Named moves, each a turn or a mirror, and the order they were made in; the first pair answered
move Z651:
[ -6   7  13 -19 -23   4  10 -20  27   3 -20   5   3   0   0 -21 -21  17
  17 -20   7  -7   8  13  -8  12   7 -25   3   8   1 -10 -20]  ->  [ -5  -1  22  -3  -4   0   0 -18  20   3 -13   0   5  -4   3 -30 -26  11
   4 -20   5 -12  -3  26  -1   4  -7 -34 -16   8 -18 -11 -18]
[ -6 -17  -7   9   0  17  14  -6  -1  -5   4  14  15  14   4  -1   4  -6
  -2 -10   0  16   8  32  -1  23 -14 -20  -5  -1  -1  36  -6]  ->  [ -6 -15 -10   5  -6  18  18  -5   2  -5   2  15  14  16   4   0   5  -5
   2  -9   0  21  11  27  -3  26  -7 -17   1  -3   3  36  -6]
[  1   1   6  18  13   4   1   1   0   2  17   7  18   0   2   9  12 -13
  -6  18   6  -1   1  18   8  -1 -13   1 -16  10 -24   3   1]  ->  [ -2  12  -2  -4 -10   9  21  -5  12   3   9  11  15   4   0  21  15  -3
  13  17   5   6  14   3  -1  12   8  12  13   5   0   3  -2]
move Z548:
[  8  -6  10   7 -17  -6   1  30   5 -16  -3   1   0  -9   3  37  -7 -23
  15  19 -15  -1   2 -40  -7 -41  14  10   5  -8 -22 -23 -10]  ->  [  3  -9  12  10 -12  -9  -3  31   2 -13  -7  -2   2 -15   3  32 -11 -20
  13  15 -15  -2  -5 -43  -9 -43   9   4   0  -8 -24 -26 -11]
[ -4  16 -10  -7   7  -6  19   6   6  14  -8  -9  -8 -31  -7 -13  -1  27
  23 -12 -13   3  -9 -17  -3  -6  -8 -25   5  -1   0  -8  -6]  ->  [  0  20  -9 -13  -5   0  25   3  10  13 -10  -5 -11 -21  -9  -5   4  26
  30 -10 -11   9  -2 -19  -2   2   0 -14  19   0   7   0  -4]
[ -1  -9   2  15   6   9  -5  -8 -14   3   4 -10   0   2  13  -3  -5   7
 -16  -4 -13   1  -6  10   8   7 -21  -5  -8   1 -12  14  13]  ->  [ -1  -9  -1   8   4   8  -3 -14 -15   7  -3 -13   3   2  15  -6  -6  13
 -12  -7 -14   3 -10   8   6   9 -20 -10  -3  -1  -5  15  16]
[ -1   1 -21 -17  15   0   4  -9 -18  10   6   1  13  27  -2 -32  -8   6
  10  -8   3 -11 -14 -16   1  -6 -12 -11 -22   5   5 -30  17]  ->  [  1   4 -26 -28   2   3  12 -12 -17  10   0   5  13  35  -3 -25  -6  13
  17  -7   3  -5  -7 -19  -1   3  -4  -2 -10   8  18 -23  20]
move Z856:
[ 14  17 -27   9   5 -22  12  13   1 -12  -1 -16  -1   0  -1  -4  18 -31
  -6  10   0   6 -14  -2   2  -2  -9 -17   8  -8   1  27   4]  ->  [ 13  16 -26  11   6 -20  10  13   2 -13  -1 -15  -1  -2  -2  -3  16 -30
  -7   9  -1   3 -15   0   3  -2  -8 -18   8 -10   0  28   3]
[ 46  -8 -10 -19 -47 -15  13 -10   3  26  21  15  18  57  13  11 -10  -9
  -2   5   9  24  -2 -24   1  21  13  -3  27  35   7  26   0]  ->  [ 25 -20   0   0   7 -37 -15   3  -3  33  16   8  24  15  10 -13 -36 -11
 -18  -8  -1   1 -42 -25  -3 -21 -15 -49 -18  37 -34 -11 -14]
[  8 -12  12  19   3   2   0   9  -6  -3  20   3   6  19  -1  -3   3  -4
  -7   1   6   1  14  24   5  -6   1  12 -11  -3  -8  18   7]  ->  [  5 -13  13  19   7   2  -3   9  -6  -2  19   1   4  15   1  -7   2  -4
  -6   2   5   0  10  25   3 -10  -3   9 -16  -1 -11  15   8]
[ -4  -7   6  23   6  -9 -23   7  24 -27  20  15 -25  -4 -21  23   7 -32
  11   7 -12  -4  23  19  -4 -19  18   9  -3   5 -50  -6 -16]  ->  [  1  -3   6  19  -9  -5 -17   4  26 -28  23  17 -23   4 -19  27  14 -32
  14   7  -9  -1  34  18  -4 -11  27  18   7   3 -41   4 -14]
move Z315:
[ 11 -16  -1  16  -5   8   5  -4  -7   3  11  10  -1   7   7   0   2  -8
 -21   8   0  -1  13   6  12  11  -1   3   6  -2 -10  17   1]  ->  [ 12 -17  -4  14  -4   6   5  -6 -14   9   8   6   4   7   9  -4   1  -1
 -24   3   1   1  12   2  15  14  -6   0   5  -2  -2  20   5]
[ -5  -4  -1  -8  16  -9  -4   0  -1  -2 -20 -16  -1 -25 -16   1  -2  13
  32  11   6   8   3 -16  -7 -18  18   6  -2 -14  13 -10 -17]  ->  [ -4  -1   0  -4  14  -9  -3   4   3  -5 -19 -11  -1 -25 -15   7   0   8
  34  15   8   6   8 -15  -6 -18  20   8   0 -14   7  -7 -20]
[-18  -9   2  14  21 -16   8  -6   3 -16  -2  20   8 -23   0   3 -14  -2
 -13   2  22 -11 -18  -5 -23  -7  -3 -12  -1  17 -39 -31   0]  ->  [-12  -4   7  16   9 -10  14  -1  11 -26   4  26   4 -14  -3  13  -5 -12
 -10  10  25  -7  -5   5 -22  -2   4   0   7  21 -44 -22   0]

Each pair is two moves apart.
[  3   0   0  -2  13   0  16 -25  -1  -1 -22   3  -3  15  -2  12   9   6
  24  -8 -12   4  16 -34  -8  17  14  -7  26   4  21  -2   4]  ->  [ -1 -15   9  22  46  -9  -8 -20 -13   2 -16  -6   3   3   4 -10  -2   3
   4 -12 -12  -6  -5 -19   2   1 -13 -28  -8   5  -4  -7  10] -> Z315 then Z651
[  7  -6 -13  -4 -23   4  13   3  -8 -11   7   3 -13   6   4   5  -2 -11
   2  19  -4   4   3  13  -9   9  31  10  14   4   4   9   9]  ->  [  1  -6 -20 -12 -14   3  16  -9 -23  -1  -4 -10  -7   0  13 -12 -11   9
   0   8  -7   5 -13   4  -7  11  22  -5   8   0  23   7  17] -> Z315 then Z315
[ -7  13  -4 -27  -6   4  11  -9   4   7 -19  -4  -1  -1  -3   3  -4  24
  17  -9  -4   5  -1 -24  -6   0   5 -12  19  -5  31  -6   0]  ->  [-14   5   6  -7  24  -5  -6   6   7   2 -11  -1   1 -20  -7  -5 -14  10
   9  -8  -9  -8 -15 -16  -8 -23  -5 -30  -7  -4  -6 -23 -11] -> Z548 then Z856
[  9   6 -25 -40 -37 -14  28 -16  -6  17  -5 -26   2  17  -5 -26  27   4
   4   3 -35  11  -3 -14   6  49  -7   4  22 -16  31   2   5]  ->  [  1  -8 -16 -19   5 -27   6  -9 -20  24  -4 -36  11  -7   0 -51  10   5
 -17  -7 -41  -5 -32  -7  10  25 -38 -28 -17 -15   6 -14   3] -> Z315 then Z651
[ -3  -4  20  21  13  -4 -15  23  24 -17  10  21  -9 -22 -14  13   7 -26
   2  13   5 -18   8  12  -2 -32   4   0  -7  -1 -50 -11 -19]  ->  [-22  -4   4  -9  23 -16 -14   8   9   9 -14   0   5 -41  -5 -13 -16  14
   8 -10  -5 -22 -19 -20 -10 -32  -7 -32 -13  -9 -11 -28 -16] -> Z548 then Z548
